128 stands for zero in the data rows.
Here are some points, each followed by its number:
[114, 204, 244, 118, 172, 215, 220, 179, 159, 133, 218, 229, 143, 92, 133, 211, 168, 169, 251,
 244, 137, 113, 146, 109, 89, 108, 138, 110, 144, 157, 101, 64, 125, 130, 185, 220, 87, 115,
 145, 171, 150, 136, 188, 118, 126, 138, 136, 156, 138, 101, 146, 230, 255, 180, 150, 99, 103,
 127, 175, 191] 0
[94, 185, 174, 159, 123, 181, 133, 141, 118, 87, 88, 179, 156, 142, 207, 182, 134, 205, 168,
 160, 112, 113, 136, 89, 101, 88, 120, 130, 166, 168, 89, 92, 111, 89, 135, 124, 138, 115,
 177, 118, 158, 141, 100, 158, 103, 107, 177, 108, 138, 101, 155, 107, 110, 86, 125, 205, 191,
 87, 216, 191] 1
[114, 105, 111, 171, 123, 155, 164, 123, 118, 87, 123, 126, 156, 126, 138, 119, 100, 131, 99,
 108, 119, 183, 177, 100, 61, 108, 112, 90, 121, 149, 117, 103, 102, 89, 106, 110, 156, 122,
 170, 104, 137, 102, 61, 154, 64, 107, 180, 108, 104, 149, 118, 132, 130, 114, 136, 157, 156,
 121, 126, 160] 2
[191, 96, 124, 111, 61, 90, 122, 146, 101, 138, 134, 92, 112, 137, 115, 91, 165, 97, 161,
 87, 103, 143, 155, 100, 158, 144, 143, 141, 114, 112, 180, 164, 151, 130, 123, 141, 138, 143,
 130, 139, 126, 125, 144, 101, 126, 180, 101, 99, 161, 117, 90, 98, 110, 107, 57, 128, 126,
 143, 119, 125] 3
[129, 199, 148, 102, 169, 102, 108, 96, 136, 156, 100, 126, 120, 103, 138, 132, 129, 150, 116,
 133, 119, 133, 102, 144, 145, 134, 132, 136, 105, 84, 117, 120, 102, 154, 155, 124, 87, 128,
 117, 104, 132, 90, 149, 101, 179, 114, 90, 143, 93, 61, 131, 86, 124, 98, 119, 122, 147,
 156, 119, 91] 4
[167, 157, 83, 102, 109, 102, 88, 68, 193, 133, 123, 126, 126, 103, 133, 126, 109, 162, 108,
 108, 197, 113, 62, 153, 176, 108, 214, 110, 105, 145, 140, 143, 178, 169, 129, 177, 127, 164,
 124, 56, 97, 131, 149, 62, 126, 127, 62, 181, 138, 130, 125, 86, 101, 114, 125, 88, 63,
 121, 103, 167] 5
[174, 96, 134, 118, 61, 90, 108, 255, 101, 127, 134, 92, 64, 152, 99, 64, 149, 97, 134,
 108, 119, 133, 125, 140, 162, 134, 132, 217, 114, 96, 158, 192, 174, 110, 115, 130, 201, 115,
 110, 118, 137, 125, 100, 110, 132, 192, 101, 164, 204, 140, 90, 86, 180, 142, 119, 128, 63,
 163, 103, 103] 6
[106, 175, 167, 151, 139, 174, 122, 130, 101, 87, 144, 126, 182, 156, 167, 160, 149, 205, 144,
 122, 112, 65, 118, 123, 89, 99, 104, 110, 162, 157, 130, 112, 102, 101, 171, 118, 151, 115,
 150, 124, 166, 136, 100, 136, 132, 138, 170, 115, 93, 169, 141, 132, 89, 114, 172, 139, 156,
 115, 132, 160] 7
[94, 178, 203, 163, 109, 196, 108, 141, 118, 87, 149, 152, 152, 147, 147, 147, 144, 166, 134,
 171, 112, 104, 118, 123, 101, 108, 104, 110, 170, 149, 110, 64, 91, 117, 106, 90, 98, 133,
 145, 118, 158, 159, 116, 162, 92, 138, 154, 133, 138, 140, 131, 127, 89, 86, 113, 134, 142,
 159, 156, 205] 8
[114, 136, 111, 142, 165, 125, 138, 107, 124, 99, 100, 132, 185, 132, 133, 103, 116, 120, 139,
 108, 147, 113, 118, 100, 109, 152, 132, 90, 162, 149, 101, 120, 131, 61, 115, 101, 115, 60,
 117, 129, 126, 151, 89, 173, 120, 59, 154, 115, 138, 135, 111, 127, 62, 107, 161, 99, 119,
 107, 151, 156] 9
[94, 141, 104, 146, 149, 136, 152, 68, 130, 107, 129, 92, 152, 142, 107, 164, 153, 141, 128,
 108, 126, 232, 90, 100, 109, 152, 132, 101, 149, 165, 101, 112, 111, 89, 129, 110, 147, 108,
 180, 95, 141, 155, 109, 141, 132, 114, 130, 108, 104, 162, 136, 86, 110, 98, 141, 168, 126,
 115, 142, 125] 10
[154, 125, 111, 102, 165, 125, 108, 107, 118, 217, 88, 112, 126, 126, 121, 64, 172, 106, 134,
 152, 91, 104, 125, 129, 162, 144, 120, 136, 93, 57, 110, 160, 136, 150, 155, 101, 98, 99,
 145, 95, 166, 62, 144, 124, 197, 127, 130, 128, 65, 101, 125, 151, 186, 121, 125, 160, 160,
 177, 91, 111] 11
[106, 145, 143, 125, 157, 118, 133, 141, 118, 133, 123, 112, 126, 126, 152, 137, 116, 131, 134,
 108, 112, 93, 146, 89, 109, 168, 120, 124, 158, 157, 110, 103, 111, 117, 150, 90, 138, 99,
 135, 104, 126, 184, 100, 90, 126, 107, 130, 108, 104, 154, 151, 163, 117, 132, 125, 134, 142,
 87, 147, 137] 12
[66, 96, 124, 163, 149, 163, 164, 160, 101, 107, 134, 112, 148, 164, 152, 182, 116, 106, 108,
 133, 142, 113, 141, 89, 89, 197, 104, 124, 177, 140, 135, 112, 91, 101, 150, 110, 143, 99,
 130, 135, 114, 220, 61, 130, 103, 107, 145, 88, 173, 110, 174, 211, 145, 192, 131, 108, 160,
 133, 126, 131] 13
[181, 96, 111, 111, 100, 63, 138, 107, 62, 133, 88, 104, 92, 126, 87, 103, 129, 106, 139,
 108, 103, 183, 125, 134, 145, 122, 138, 190, 121, 96, 145, 152, 146, 145, 67, 130, 180, 122,
 135, 129, 106, 141, 172, 101, 138, 206, 118, 115, 148, 117, 136, 132, 124, 159, 97, 139, 103,
 147, 63, 63] 14
[94, 113, 148, 163, 116, 102, 122, 107, 136, 127, 139, 161, 132, 253, 115, 112, 88, 106, 128,
 115, 103, 195, 181, 134, 101, 171, 104, 141, 199, 161, 158, 143, 167, 101, 171, 118, 98, 128,
 117, 156, 120, 174, 197, 201, 120, 59, 173, 128, 133, 216, 255, 195, 135, 86, 165, 128, 175,
 98, 208, 111] 15
[154, 145, 95, 111, 129, 102, 115, 107, 198, 107, 168, 112, 132, 126, 143, 137, 60, 146, 88,
 133, 147, 93, 62, 123, 145, 108, 203, 90, 93, 96, 169, 112, 167, 117, 135, 170, 107, 148,
 110, 95, 86, 125, 129, 101, 126, 114, 110, 175, 173, 140, 111, 132, 101, 121, 105, 116, 119,
 127, 103, 137] 16
[154, 113, 124, 102, 129, 90, 99, 68, 62, 99, 116, 126, 112, 64, 59, 147, 109, 106, 122,
 108, 142, 113, 111, 129, 101, 108, 143, 118, 66, 105, 101, 112, 136, 117, 115, 174, 59, 143,
 101, 139, 58, 111, 129, 124, 112, 147, 62, 139, 138, 89, 102, 86, 117, 98, 105, 108, 103,
 159, 119, 91] 17
New points follow, each followed by the numbers of its three nearest points above, looking only along the 7 directions in which the numbered points spread most, nearest first.
[145, 105, 139, 91, 172, 118, 88, 107, 110, 184, 100, 92, 103, 92, 171, 137, 139, 126, 139,
 122, 64, 120, 118, 129, 154, 108, 152, 101, 93, 119, 110, 120, 125, 162, 123, 124, 98, 143,
 90, 160, 106, 62, 129, 62, 172, 127, 136, 139, 65, 101, 111, 121, 110, 86, 145, 99, 188,
 170, 112, 91] 4 11 17
[94, 105, 95, 111, 109, 146, 148, 123, 136, 143, 153, 165, 92, 168, 115, 132, 116, 86, 99,
 160, 103, 143, 131, 161, 123, 122, 104, 62, 105, 135, 101, 103, 63, 140, 106, 124, 133, 99,
 130, 152, 97, 131, 139, 130, 120, 114, 101, 99, 153, 61, 125, 86, 117, 247, 136, 99, 119,
 87, 126, 147] 12 9 10
[114, 145, 83, 131, 116, 102, 115, 116, 101, 99, 149, 104, 64, 103, 115, 126, 60, 136, 99,
 143, 112, 138, 125, 203, 135, 122, 112, 136, 66, 125, 145, 152, 131, 135, 67, 118, 87, 87,
 62, 148, 132, 136, 100, 90, 103, 163, 124, 160, 148, 101, 118, 121, 145, 114, 113, 88, 119,
 115, 119, 103] 3 17 14
[66, 96, 134, 102, 100, 151, 178, 123, 110, 87, 157, 201, 92, 156, 121, 103, 134, 131, 88,
 133, 255, 65, 187, 179, 129, 168, 104, 166, 173, 119, 169, 147, 102, 101, 129, 62, 160, 160,
 130, 189, 97, 155, 161, 207, 160, 98, 158, 60, 65, 158, 163, 155, 140, 107, 175, 171, 126,
 59, 132, 91] 12 10 9
[106, 105, 129, 102, 116, 90, 156, 107, 150, 115, 185, 126, 120, 152, 127, 112, 116, 106, 108,
 143, 142, 133, 155, 149, 109, 108, 104, 101, 128, 130, 110, 126, 102, 130, 95, 101, 127, 143,
 101, 144, 120, 118, 61, 150, 92, 98, 136, 122, 121, 110, 151, 98, 150, 180, 145, 122, 103,
 87, 156, 151] 12 9 10
[140, 105, 129, 102, 157, 102, 108, 107, 146, 127, 100, 152, 92, 92, 115, 126, 179, 97, 128,
 152, 132, 120, 177, 123, 173, 60, 132, 118, 105, 96, 110, 126, 142, 124, 182, 159, 133, 122,
 124, 152, 176, 62, 123, 101, 168, 107, 124, 133, 113, 110, 125, 142, 162, 132, 131, 108, 156,
 143, 119, 91] 4 11 3
[150, 105, 139, 102, 129, 111, 128, 146, 90, 127, 88, 112, 112, 142, 87, 132, 153, 126, 152,
 115, 64, 104, 118, 116, 140, 122, 104, 173, 93, 119, 150, 152, 146, 162, 106, 118, 147, 133,
 124, 160, 146, 141, 157, 118, 175, 180, 110, 181, 148, 117, 90, 98, 124, 142, 113, 99, 63,
 143, 63, 91] 3 14 6
